In the rows, 128 means zero.
Each named turn below is shown by a few rows before and after it. Which turns, in which order, take the first row of each later pair to the second? The first pair is answered.
pufod (before => after):
[149 117 149 109 165 145 111 119 139] => [145 146 147 123 145 124  85 132 145]
[118 166 104 121 132 125 141 144 119] => [116 154 105 117 139 133 156 139 112]
[ 94 141 173 150 111 112 126 102 181] => [ 85 139 168 163 105 110 143 105 163]
[158 101 139 124 142 114 109 128 141] => [153 119 138 134 129 100  99 135 138]
Terag (before => after):
[153 158  93 104 112 107  54 158 131] => [144 173  83  87 116 123  77 166 114]
[144 110 122 168 111 102 115 123 134] => [162 103 112 143 126 116  99 123 142]
[150 105 117 136 121 133 129 130 134] => [151 108 112 128 126 138 133 133 130]
Zuse (before => after):
[114 122 153 148 125 143 164 104 129] => [116 120 158 156 120 133 154 102 137]
[121 117 118 164 111  94 142 143 105] => [122 109 113 127 137 128 172 138  95]
[115 125 130 112 134 128 138 116 167] => [111 136 128 136 118 108 124 127 164]
[125 127 107 121 126 124 134 138 108] => [132 115 116 109 137 135 133 124 124]
muku (before => after):
[122 129 136 145 115 120 133 127 128] => [130 126 140 138 119 120 122 120 141]
[112 171 121 134 113 123 136 147 105] => [112 165 133 150 104 107 119 138 122]
[120 103 122 117 136 149 122  99 126] => [114 107 116 118 136 150 131 105 114]

(two turns a pair)
[131 125 103 140 123 132 133 148 100] => [146 111 110 112 144 149 123 137 121]	pufod then pufod
[128 127  87 132 128 126 181 166  66] => [120 107 106 129 135 137 203 144  77]	pufod then Terag
[141  89 152 146 100 120 122 100 163] => [152 120 138 129  98 114  88 118 170]	Terag then pufod
[124 138 111 132 128 130 153 146  84] => [128 115 132 171 112 100 123 132 109]	Terag then Terag
[115 187 118 143 134 119 118 122 133] => [112 180 112 124 149 140 145 119 119]	Zuse then pufod
[108 137 109 137 127 121 161 152  93] => [124 107 130 169 116  92 117 135 128]	Terag then Terag
[116  99  99 139 116 124 140 152  80] => [123  81 106 137 123 129 144 140  85]	pufod then muku
[141 120  95 126 148 135 116 155 101] => [152 103 116 125 148 130  90 134 137]	Zuse then Zuse
[120 102 161 186 104  88 137  93 141] => [170  85 143 105 158 136 105  89 165]	Terag then muku
[127 111 129 142 129 126 165 115 121] => [130 107 137 153 121 115 149 109 134]	Zuse then Zuse
[137 160  99 174 107  89  72 173  98] => [105 160  95 162 120 125 158 171  55]	Zuse then Terag
[143 122 114  97 132 140 135 128 137] => [143 140 114 111 115 123 113 137 143]	pufod then Zuse
[108  96 104 146 139 121 189 134  70] => [151  57 146 131 150 113 111  92 161]	pufod then Zuse
[137 123 161 178  90 103 100 111 153] => [127 143 149 186  81  98 110 126 129]	Zuse then muku
[113 145 155 132  99 106 116 100 164] => [112 157 143 142  91  96 107 113 152]	Terag then pufod
[100 112 145 142 122 104 160 124 125] => [121  96 153 129 133 106 125 113 156]	muku then Terag
[127  62 139 156 137 124 144 101 126] => [115  82 119 172 123 114 154 124  92]	Zuse then Zuse
[120 123 125 155 131 124 155 118  98] => [147 111 133 113 155 141 122 101 138]	pufod then pufod
[103 110 118 133 126 126 186 130 136] => [113 101 137 150 116 106 154 120 166]	Zuse then Zuse
[130 113 139 126 129 130  96 121 150] => [132 125 129 121 127 129  88 133 145]	pufod then Terag
[127 130 160 143 108 121 128 122 149] => [137 117 160 138 115 123 120 121 153]	pufod then Terag
[113 138 112 115 109 147 178 141  86] => [146 134 123  65 134 165 133 124 139]	pufod then pufod
[117 111 157 126 114 115 167 120 114] => [130 103 165 110 123 121 149 109 138]	Zuse then pufod
[153 140 121 140 110 108 103 156 114] => [158 144 113 125 119 118 105 159 110]	Terag then Terag
[117 167 128 112 134 137 121 138 130] => [119 158 132 104 143 147 131 129 131]	muku then Zuse
[119 154 107 137 121 106 117 122  91] => [113 144 110 131 130 120 143 114  82]	Zuse then muku
[128 130 129 170 137 103 103 121 123] => [121 136 124 174 135 104 118 126 109]	Zuse then muku
[112 115 186 182  99 103  85 141 141] => [134  75 180 171 120 115  78 133 141]	pufod then Terag
[138 133 114 100 129 129 119 164 126] => [137 141 119 109 121 119 110 163 135]	Zuse then pufod
[144  40 128 148 137  96 143 121 138] => [158  47 111 147 137  88 116 140 133]	Zuse then Terag
[105 167 133 114 126 146 164 132 131] => [114 162 136  99 134 153 153 125 143]	pufod then pufod
[149  66 113 100 174 161 158 112 118] => [151  47 135 129 160 140 137  95 145]	muku then Zuse
[128  96 129 160 121 111 132 123 113] => [145  90 128 146 131 117 110 121 129]	Terag then pufod
[141 154 131 131 107 111  99 149 119] => [131 148 129 145 102 109 117 150 102]	muku then pufod
[128  80 144 159 116 100 120 118 143] => [149  85 129  95 151 141 119 117 151]	muku then Terag
[153 112 105 122 144 152 125 133  61] => [151  89 132 108 156 168 139 101  90]	Terag then Zuse
[145 133 154 109 129 122  82 107 179] => [127 167 129  68 144 158 136 128 137]	Terag then Terag
[117 145 132 153 111 127 114 134 142] => [117 156 123 145 114 132 119 143 130]	muku then Zuse
[127 137 139 135 119 104 117 112 138] => [129 131 143 133 122 106 120 106 141]	pufod then muku
[152 141 127 119 132 120  76 142 143] => [143 146 119 139 118 107  85 154 121]	pufod then Terag
[165 103 146 114 162 125  98 116 129] => [143 138 117 143 139 106 112 152  78]	Zuse then Zuse
[128 152 143  86 145 134 119 109 159] => [106 167 138 147 106  93 121 127 130]	Zuse then pufod
[144 144  96 144 129  99 105 130 118] => [137 136  96 154 127  98 120 128 107]	muku then pufod
[137 105  78 112 146 149 152 145  81] => [155  81 122 144 127 111  81 113 156]	Zuse then Zuse
[105 164 173 141 104 108  96 108 186] => [101 176 147 165  91  89  91 135 152]	Zuse then Terag
[122 138 114 133 126 124 152 148  97] => [122 107 128 145 129 125 161 131 104]	muku then pufod
[132 119 150 126 126 130 113 103 159] => [135 131 125  95 143 156 137 118 132]	Terag then muku
[151 101 129 130 131 126  96 116 156] => [153 118 124 120 131 129  88 124 156]	pufod then muku
[155 171 114 102 121 115  64 142 156] => [125 177  90  91 134 148 152 158  88]	pufod then Zuse
[149 149 122 121 118 102  56 142 168] => [144 169  89  79 139 136  92 167 125]	Terag then muku
[139  94 103  95 142 130 116 123 129] => [135 119 101  81 139 136 114 130 132]	Terag then pufod
[148 160 142 154  88  75 105 130 135] => [133 171 130 157  88  80 137 143 103]	Zuse then muku
[129 165 118  99 130 149 128 143 126] => [111 157 122 116 123 149 157 138 111]	Terag then pufod
[110 146 128 127 104 117 107 131 138] => [108 132 134 139 103 115 116 123 136]	pufod then muku
[137 114 146 142 106 100  85 135 166] => [146 129 122  69 143 149 110 143 151]	muku then Terag
[147  93 131  92 191 140 107 107 122] => [131 161 126 137 139  86  61 141 123]	pufod then pufod
[112 127  89 189 111  99 133 169  68] => [151 100 101  71 185 180 138 129 121]	Zuse then pufod
[126 127 111 157 102 131 159 142 106] => [145 107 134 163 101 117 118 121 150]	Terag then muku
[122 162 124 149 131  87 133 157 104] => [119 127 139 170 132  85 147 138 109]	pufod then muku
[108 132 171 146 112  86 148 119 175] => [128 107 169 139 126  90 130 113 184]	pufod then Terag
[101 160 132 110 117 158 171 116 121] => [115 164 137  92 124 164 143 110 149]	pufod then pufod
[109 148 118 122 138 148 151 117 104] => [120 130 145 140 128 124 106  97 150]	Zuse then Zuse
[118 157 138 112 103 126 117 136 149] => [111 145 141 141  94 113 120 135 142]	pufod then Terag
[ 80 197 139  67 118 171 196 114 121] => [ 98 181 185 130  77 102 100  88 201]	Zuse then Zuse
[117  76 145 171 126 119 161 106 119] => [145  63 147 136 147 132 127  95 150]	muku then Terag
[111 170 179  92 117 153 147 116 166] => [ 95 185 174 121  97 136 158 129 142]	pufod then pufod
[100 167 133 141 107 116 147 141 114] => [122 146 150 146 106 102 100 124 155]	muku then Terag
[143 102 105 117 136 130  89 147 143] => [123 114  98 149 114 112 105 161 116]	pufod then pufod
[146 100 148  97 149 155 117 130 159] => [122 114 121 114 141 156 165 158  94]	muku then muku
[120 154 141  91 120 132 121 115 158] => [113 170 129  95 116 132 132 129 137]	muku then pufod
